(in the rows, 128 means zero)
One turn moves every row onto another: examples first, then more rows asked:
Q72: [110 142  88 142 107 109 105 119 150  85 157 121 132 121 132 124 141 153
 135 116]
Q568: [139 152 133 137  95 151 104 146 149  68 129 123 139 127 156 124 136 110
 125 159]
Q605: [138 135 144 132 126 116  90 155 148 111 125 159 123 133 155 119 154 134
 166  95]
Q705: [131 110 154 136 112 133 131 141 119 152 129 150 136 146 146 136 145 125
  96 115]
Q505: [113 150 138 135 137 131 119 127  98  79 118 104 126 104 118 101 144 121
 123 124]
Q401: [136 189 107 127 127 132 110 164 109 151 127 148 141 130 145 134 128 107
 152 159]
Q71: [100 141  98 155 110 119 147 164 134 113 165 142 119 145 143 129 127 165
 147 134]
Q509: [116 163 142 133 130 100  96 143 117 171 138 125 136 113 151 124 160 128
 160 134]
Q103: [132 102 130 143 146 109 132 130 130 137 128 127 145 112 133 112  97 127
 109 141]
Q907: [120 146 131 143 122 159  90 161 128  88 146 148 132 154 148 147 145 115
 113 140]
Q459: [122  87 144 148 139 108 127 149 116 145 126 138 138 134 141 125 110 140
 130 141]
Q337: [138 187 111 125 125 131 100 152 135 152 137 133 134 121 150 125 118 117
 160 165]
Q878: [123 114 153 135 112 140 141 123 111 137 128 119 137 125 135 120 136 125
  84 135]
Q868: [139 144 153 129 100 112 108 131 144  82 119 112 124 115 132  95 143 123
 168 126]
Q799: [116 172 127 132 141 104 104 138 107 166 132 125 146  97 146 115 158 121
 135 132]
Q589: [126 169 146 134 114  93 110 138 112 157 122 110 133 111 147 125 157 114
 169 139]
Q542: [115 149 129 140 116 164 100 150 122  74 139 127 143 130 141 123 141 117
 103 160]
Q529: [120 151 102 154  93 106 164 164 129  99 145 135 118 149 143 136 127 141
 158 130]
Q390: [116 138  91 150  95 104 125 146 106  77 121 140 139 137 144 144 162 144
 141 110]
Q885: [ 99 131  98 153 106 114 114 130 117  81 139 112 121 129 145 143 151 164
 141 122]
Q846: [126 164  85 150 100 109 171 153 133  92 140 134 132 125 140 120 120 131
 133 130]
Q250: [124 179 119 130 119 138 107 151 117 144 132 113 128 117 150 126 120 128
 162 182]
Q709: [143 149 136 140 103 147  93 158 154  82 135 145 128 149 165 147 140 109
 135 140]
Q94: [113 141 129 139 162 135 101 151 103 107 125 151 125 121 141 125 156 133
 119  94]
Q553: [152 112 135 140 126  92 143 134 130 127 117 131 149 124 125 115  98 100
 125 134]
Q904: [144 119 159 128  88 126 141 115 142 132 125 112 137 124 137 111 128 116
 107 139]
Q23: [108 153  81 150 119 122 154 153 138 105 160 140 134 120 141 111 120 155
 122 133]
Q780: [122 181 116 133 123 138 115 163  90 142 120 127 135 126 145 134 128 118
 155 174]
Q166: [128 150  81 141  98 100 115 133 139  81 139 148 151 127 132 124 151 133
 135 103]
Q65: [153 115 159 130  88 119 131 133 149 145 128 142 137 145 148 127 137 115
 120 119]
Q621: [125 178 134 133 125  97 119 134 101 151 116 109 145  95 143 116 156 107
 145 138]
Q940: [143  97 148 146 119  92 138 153 117 134 114 142 143 145 131 129 112 114
 146 135]

Q529 turns into Q846
Q459 turns into Q940
Q709 turns into Q568
Now find these:
Q605 turns into Q868
Q705 turns into Q65
Q799 turns into Q509
Q885 turns into Q390
Q250 turns into Q780

One turn moves every row onto another: examples first, then more rows asked:
Q828: [111 131 121 134 153 141 140 108  91 121 167 128 118 122 142 106 111 126
 133 164 128]
Q644: [146 130 114 125 140 111 157 160 137 160 149 115 113 140 116 131 159 123
 133 153 114]
Q434: [115 159 116 141 145 121 116 146 122 128 119 150 139 143 133 133 128  97
 151 145 154]
Q993: [147 156 126 132 133 116 105 153 123 134 155 129 113 130  86 130 134 112
  95 134 165]
Q478: [118 131 133 109 112 100 153 152 161 158 163  92 127 143 120 103 125 134
 151 128 144]
Q392: [148 119 147 124 123 134 115 163 134 159 158  96 150  90 127 122 100 157
 127  96 131]
Q822: [117 141 137 148 149 106 101 153 109 127 133  97 124 134 147 153 111 164
 137 124 157]
Q98: [129 138 103 146 135 132 117 131 138 135 143 153 112  88 153 106 113 132
 130 111 168]
Q840: [137 118 140 133 133 134 151 152 103 112 151  85 169 147 129 118 127 104
 140 100 146]
Q946: [151 120 115 155 116 154 164 148 155 110 162 114 160 111 137 120 109 126
 106 152 150]
Q778: [122 120 117 124 140 140 149 135 138 126 134  98 167  98 127 108 120 168
 114  87 136]
Q677: [101 126 117 138 106 107 128 132 125 153  97  97 130 117 105 123 118 113
 131 157 155]
Q27: [132 137  89 105 130 127 102 158 141 115 135 116 132  95 153 127  97 131
 142 137 154]
Q571: [133 115 127 140 154 168 152 152 128 129 171 130 140  82 128 151 137 122
 118 146 152]
Q249: [ 96 114 156 109 124 120  98 135 115 127 146  90 139 123 112  87 123 152
 146 118 147]
Q604: [121 116 136 164 141 153 144 130 132 160 107  85 122 126 126  94 130 119
 100 154 142]
Q315: [122 106 137 116 132 124 124 129 138 119 145  90 103 140  94 118 147 125
  85 107 150]
Q421: [149 134 162 133 153 149 153 139 130 117 147  90 136 144 144 133 151 139
 105 156 132]

Q315 turns into Q644
Q993 turns into Q478
Q249 turns into Q421
Now find these:
Q27 turns into Q778
Q392 turns into Q946
Q822 turns into Q840

One turn moves every row onto another: examples first, then more rows asked:
Q326: [148 128 146 144 161 117 125 122 108 101 138 151 159 118 139 141 114  91
 118 130 132 137 124 110]
Q681: [159 116 152 151 155 108 117 134 130 114 135 149 152 117 144 150 121 102
 123 138 117 138 140 113]
Q668: [ 75 106 110 125 106 171 110 111 125 123 104 129 121 144 160 127 131 154
 149 157 124 133 112 129]
Q454: [ 82  92 103 117  93 166 121 100 119 115 114 126 120 143 152 137 119 145
 136 149 111 139 123 108]
Q725: [150 157 132 118 125 145 143 117 132 152 157 123 121  90 139 105 148 105
 134 116 136 127 135 138]
Q581: [151 137 171 136 139 156 109 119 124  96 155 126 133  98 139 132 140  94
 119 128 132 118 129 111]
Q903: [ 78 100 113 123  93 165 115 103 110 109 111 129 118 135 138 138 127 151
 137 161 115 152 114 110]
Q936: [162 126 170 143 131 143 108 132 141 107 144 132 118  94 143 131 144 100
 122 132 121 118 144 125]
Q739: [154 148 161 126 123 132 139 135 122 146 161 130 116  90 133  95 128 105
 124 132 146 125 139 130]
Q727: [153 143 165 133 132 165 141 128 128 143 160 119 120 117 127 110 143  93
 135 130 159 131 132 138]
Q105: [160 129 166 136 124 146 136 135 136 155 150 130 108 105 122 110 144 101
 129 134 143 142 143 146]
Q408: [151 132 141 140 154 124 156 131 111 149 143 145 146 136 128 119 117  92
 135 133 159 151 127 136]
Q502: [ 72 105 109 121 101 162 119 110 115 123  98 139 116 132 162 113 127 153
 134 154 131 141 109 141]
Q646: [ 74 111 106 122 103 165 108  97 123 129 113 131 130 142 150 136 131 159
 135 157 118 149 114 115]
Q156: [ 82 101 100 123  92 150 131 101 108 112 107 140 117 139 152 131 122 150
 128 162 127 158 119 123]
Q847: [134 130 151 130 170 119 123 147 124 128 132 138 174 104 156 139 114 109
 137 132 118 124 112 113]
Q561: [155 140 166 137 137 131 116 145 126 108 150 131 130  91 153 116 124 104
 131 136 129 100 138 116]
Q237: [144 148 156 124 139 139 122 129 138 110 146 127 143  82 177 124 139 110
 115 125 127 107 128 127]
Q854: [ 74  88 122 111  94 167 136 115 117 132 107 130 117 139 159 119 112 148
 125 155 131 147 114 130]
Q676: [157 120 148 143 148 112 145 137 127 163 140 148 142 129 121 129 121 103
 130 139 139 162 136 133]
Q358: [ 79 101 115 125  92 164 136 116 117 122 106 131 114 146 162 125 124 152
 133 169 140 152 117 135]
Q618: [ 79  94 105 115  93 156 135  99 118 126 113 133 126 144 160 131 113 149
 118 152 123 153 122 116]
Q658: [142 140 126 123 156 125 146 134 114 170 143 136 153 112 118 120 124 103
 156 123 127 142 119 125]
Q540: [ 71 110 106 118  99 156 117  96 114 130 107 141 124 130 151 121 127 156
 121 153 125 156 109 127]
Q328: [153 135 148 142 157 107 122 142 120 125 150 139 159 117 142 135 110 106
 143 141 122 120 135  99]
Q201: [ 76 100 130 122  94 179 119 118 121 119 111 121 115 141 150 132 129 154
 141 168 128 145 113 122]
Q297: [ 77  87 120 114  94 179 122 115 117 122 107 122 111 139 152 125 117 143
 143 150 119 133 118 121]
Q790: [153 145 142 131 142 110 145 134 116 164 161 139 145 117 122 115 114 108
 134 138 140 146 136 113]

Q454 turns into Q297
Q739 turns into Q790
Q658 turns into Q847
Now find these:
Q646 turns into Q668
Q936 turns into Q105
Q581 turns into Q727
Q156 turns into Q903

One turn moves every row onto another: examples first, then more rows asked:
Q945: [124 142 121 117 131 151 128 163  84 116  96 135 143  64 131 153 156 107
 115 152 129 135 104 119 124]
Q22: [ 86 132 133 139  52 141 145 143 127 131 118 112 111 120 119 126 152 153
 154 107 156 143 105 111 109]
Q603: [107 106 127 123  68 155 132 127 154 126 109 120 142 147 147 134 138 113
 125 118 138 144 118 100 130]
Q916: [121 140  99 124 145 151 147 174  98 132 114 137 120  93 126 152 145 108
  97 140 127 140 130 134 133]
Q802: [ 90 106 130 122  79 130 107 124 132 138 128 120 139 127 129 137 164 145
 153 107 142 154 145  94 118]
Q741: [140 138 133 125 124 156 141 158  90 115  89 135 143  61 133 147 167 102
 106 136 144 137 104 113 135]
Q933: [100 132 126 142  54 152 151 151 124 123 101 136 114 128 127 143 142 145
 156 109 159 119  88 126 125]
Q246: [ 88 117 132 132  72 130 115 137 109 135 125 123 122 112 119 129 165 169
 169 108 155 144 135 110 124]
Q710: [ 85 138 121 114  58 141 144 133 146 125 136 115 120 144 126 136 146 128
 131 111 151 140 116  85 114]
Q902: [ 92 128 114 119  58 132 117 132 127 130 120 124 109 136 133 166 136 146
 140 103 159 126 124 109 101]
Q252: [148 149 128 117 149 119 133 165  94 130 113 117 131 114 110 148 138 105
  97 137 104 124 133 113 130]
Q325: [151 140 158 132 122 144 155 126  63 129  95 141 145 101 150 154 130 142
 118 130 128 119 118  83 150]
Q511: [ 90 120 132 128  59 141 137 131 150 134 120 111 128 137 130 135 150 129
 139 106 144 152 116  95 102]
Q800: [136 135 112 131 139 157 160 170 106 132 109 137 121  92 129 146 156 102
  85 124 142 141 128 126 143]
Q484: [123 161 135 117 120 129 161 140  88 135 107 128 158 100 142 164 108 137
 111 152 110  99 131 104 123]
Q722: [ 93 114 120 107  74 129  94 115 124 125 124 127 138 139 133 146 153 140
 141 112 149 147 134  84 120]
Q720: [ 96 128 120 134  77 134 129 154 107 121 124 138 117 100 118 134 162 167
 184 124 149 114 128 116 141]
Q62: [159 155 163 128 117 137 145 163  70 132 103 115 130  90 120 146 145 112
 104 132 140 119  95 123 143]
Q133: [146 159 153 113 135 127 131 161  71 125 115 120 149  94 110 145 155 107
 116 142 115 125 101 103 143]
Q367: [125 143 157  96  84 117 135 133  90  99  84 104 149 117 121 136 145 147
  92 153 141 125 112  94  94]
Q986: [145 138 126 133 129 158 159 164 101 122  93 139 131  77 129 144 166 104
  92 118 149 136 114 118 141]
Q548: [101 144 141 100 108 126 147 159  55 130 150 123 125 159 124 145 136 140
 107 149 142 148 120 109 123]
Q874: [137 155 145 116 124 136 149 129  78 132  95 145 160 100 142 169 127 144
 119 140 109 105 115  85 131]
Q763: [159 153 149 126 130 136 153 160  94 127  98 117 136 118 111 135 145 101
  84 121 126 130 101 112 141]
Q369: [149 134 159 106 107 119 165 142  99 126 127 128 112 127 126 157 180 145
  97 114 145 122 152  70 126]
Q665: [150 138 162 106  91 113 151 134 102 108  87 117 126 106 121 152 168 155
  95 125 149 111 136  80 102]
Q308: [102 101 121 118  90 137 112 130 137 125 131 122 146 119 137 124 156 134
 153 134 130 138 159  89 146]
Q629: [148 152 142 117 136 119 124 169  71 135 118 114 126  86 119 159 138 118
 117 148 117 113 129 122 131]
Q544: [119 160 123 130 126 125 180 152  88 122 112 126 152 120 129 141 103 131
 106 146 116 107 138 108 126]
Q426: [ 95 111 123 135  65 129 119 134 136 137 111 122 118 129 128 155 148 150
 149  97 150 138 134 113  97]
Q379: [ 92 128 133 118  67 136 128 126 118 113 133 115 129 120 117 103 169 149
 146 117 162 149 127  78 143]
Q6: [ 91 142 127 131  50 137 150 142 122 120 130 114 100 118 117 123 151 154
 145 109 173 129 118 102 124]
Q964: [148 141 147 146 130 140 176 139  64 118  99 140 141 120 138 130 126 137
 110 121 134 126 125  88 154]
Q786: [ 98 118 127 123  67 127 100 125  99 118 117 125 118 112 124 133 159 170
 156 110 171 135 137 101 131]
Q9: [116 142 107 115 139 150 130 169  88 126 110 132 132  77 131 154 143 105
 109 158 121 140 120 128 126]
Q836: [103 149 145 100  91 120 134 151  59 111 109 111 137 139 122 139 126 149
 104 162 145 134 103 120 100]
Q435: [127 140 147 111 114 122 164 159  68 138 152 135 101 149 125 160 160 149
 109 119 148 132 144  96 131]
Q627: [112 105 106 140  79 132 118 142 132 121  92 137 116 131 128 151 140 156
 152 106 146 117 143 127 119]
Q189: [ 91 128 141 120  66 158 145 139 130 128 141 121 144 117 138 116 161 123
 158 138 142 141 104  89 153]
Q38: [135 146 135 146 125 134 187 150  74 120 113 124 140 121 138 128 107 128
 102 135 136 121 142 106 144]
Q597: [ 82 125 140 127  65 143 133 133 124 132 135 111 133 119 121 110 166 147
 158 119 149 159 117  92 130]
Q742: [160 146 139 131 130 129 146 166  92 135 102 109 112 112 119 152 128 111
  84 127 128 118 128 132 132]

Q800 turns into Q986
Q836 turns into Q548
Q6 turns into Q379
Now find these:
Q62 turns into Q133
Q544 turns into Q38
Q22 turns into Q597
Q603 turns into Q933

One turn moves every row onto another: examples first, then more rows asked:
Q560: [132 151 148 137 126 129 162 124 112 138 164 159 147 186]
Q218: [107 130  86 114 129 118 125 118  94 119 150 126 168 144]
Q480: [148 115 118 100 130 143  87 139 107 150 161 147 134 124]
Q286: [138 132 127 139 176 109 139 106  79 155 146 154 122 153]
Q842: [124 148 102 124 147 148 125 136 117  93 132 146 103 169]
Q805: [147 129 116 111 142 160  96 115 105 160 153 116 130 155]
Q645: [114 145  94 126 167 134 133 112  98 136 174 160  96 137]
Q680: [119 153  82 116 132 116 106 133 114 116 122 155 101 150]
Q90: [ 76 128 105 114 128 110 128 126 109 129 157 147 154 169]
Q213: [145 102 131 104 121 111 104 131 125 105 171 165 149 157]
Q738: [119 135 102 143 137 149 153 140 137 131 136 165 131 179]
Q461: [128 136 115 127 133 146 122 125 121 137 154 209 134 144]
Q556: [ 99 135  99 127 119 112  94 145 116 154 163 140 151 171]
Q294: [120 161 148 124 125 121 158 121 128 130 135 168 141 159]
Q949: [137 147 142 117 131 118 154 116 105 152 195 131 148 166]
Q859: [130 105 145 129 178 108 129 106 115 124 152 143 125 170]
Q83: [139 132  93 140 125 152 138 155 104 154 139 179 139 147]
Q124: [157 133 104 102 137 103 126 134 105 115 155 129 175 175]
Q600: [163 147 135 116 127 111 115 146 122 150 167 148  91 177]
Q499: [127 138 127 129 137  97 150 114 101 179 174 155 146 147]
Q111: [155 127  99 116 123  91 117 125 120 117 158 179 153 181]
Q532: [121 141  79 127 168 122 123 115 107 141 132 151 102 140]
Q962: [181 128 117 102 131 112 137 129  96 117 152 122 113 158]
Q106: [151 128 123  68 129 106 129 135  89 121 160 133 121 157]
Q239: [118 144 106 138 104 114  92 145 128 136 174 133 138 143]
Q427: [174 155 125 125 137 121 137 141 105 137 156 137  92 139]
Q897: [145 125 101 125 112 127  86 129 109 162 156 131 105 173]
Q97: [137 122 142 113 169 142 129  93 121 128 156 163 132 136]

Q680 turns into Q90
Q83 turns into Q111
Now find these:
Q962 turns into Q532
Q286 turns into Q897
Q480 turns into Q461
Q645 turns into Q239
Q600 turns into Q842

One turn moves every row onto another: examples first, then more rows asked:
Q734: [141 170  84 118 143 124 151 117  97 120 136 102 118 129 112 124 135 126
 110 156 145]
Q880: [132 145 109 117 119 119 108 131 193 129 112 105 128 157 144 159 173 120
 145 154 109]
Q564: [128 160 112 138 120 176 117 147 164 141 148 103 126 173 127 131 167 114
 120 136 100]
Q704: [130 154 110 116  97 140  96  83 157 108 142  82 127 157 150 133 142 156
 120 151 132]
Q921: [141 146 132  90 133 129 112 108 106 172 122  96 108 107 144 142 157 134
 105 132 101]
Q931: [128 154 130  91 118 146 103 106 147 155 150  89  89 119 142 156 173 149
 136 137 108]
Q373: [131 154  86 142 124 103 119 124 197 124 115 112 125 158 130 157 149 126
 122 137 144]
Q812: [115 166 146 126 130 149  93 132 129 139 108 108 101 115 117  92 170 116
 136 148 140]
Q231: [134 139 117 118 125 119 119 145 145 132  87 106 122 132 143 158 173 122
 145 162  88]
Q244: [117 167  79 135 106 150 111 147 152 140 134 102 121 168  98 167 153 119
  90 151 142]
Q49: [118 153 119 135 118 145 109  92 162 172  96  90 109 112  96 132 146 134
 108 145 171]
Q330: [139 139 110 145 136 103 136 149 127 133  83 116 126 115 122 146 154 124
 120 143 104]
Q141: [147 136 105  99 134 149 147 116 107 150 125  80 144 118 122 127 138 118
 124 160 103]
Q653: [138 150  88 158 136  96 136 132 157 126  95 119 128 135 121 143 131 125
 108 122 134]
Q969: [134 145  96 112 136 107 109 112  91 168 126 103 110 118 127 137 132 114
  92 126 141]
Q96: [112 181 114  89 131 156 100 128 142 149 103 101  97 135 120 122 160 102
 142 165 155]
Q299: [136 129 119 105 100 147 112 102 138 145 136  66 137 123 132 154 167 145
 122 180 116]
Q823: [122 145  83 125 127 113  98 113 131 150 164 103 105 138 111 128 128 112
 114 112 159]
Q960: [138 169 105 132 126 119 117 103 145 101 163 107 128 146 118 106 144 141
 106 136 153]
Q462: [133 155  90 133 112 141 116 112 132 148  96 116 137 172 100 141 124 122
  79 123 108]
Q194: [115 158 130 145 118 152 100  98 128 147  79  99  96 116 124 105 135 138
 123 131 145]
Q584: [116 157  95 109 116 141  95 102 161 138 168  93  87 146 130 143 143 135
 146 117 136]
Q881: [129 166 112 142 118 165 129 121 120 141 106 110  93 169 145 153 175 139
 117 158  96]
Q536: [142 146 129 150 120 134 126 116 122 157 112 122 121 147  96 139 183 138
  80 148 101]
Q577: [122 163 112  93 131 159 111 102 178 173 104  95 123 135 105 118 137 102
 126 142 153]

Q812 turns into Q49
Q960 turns into Q299
Now find these:
Q536 turns into Q244
Q373 turns into Q231
Q584 turns into Q921

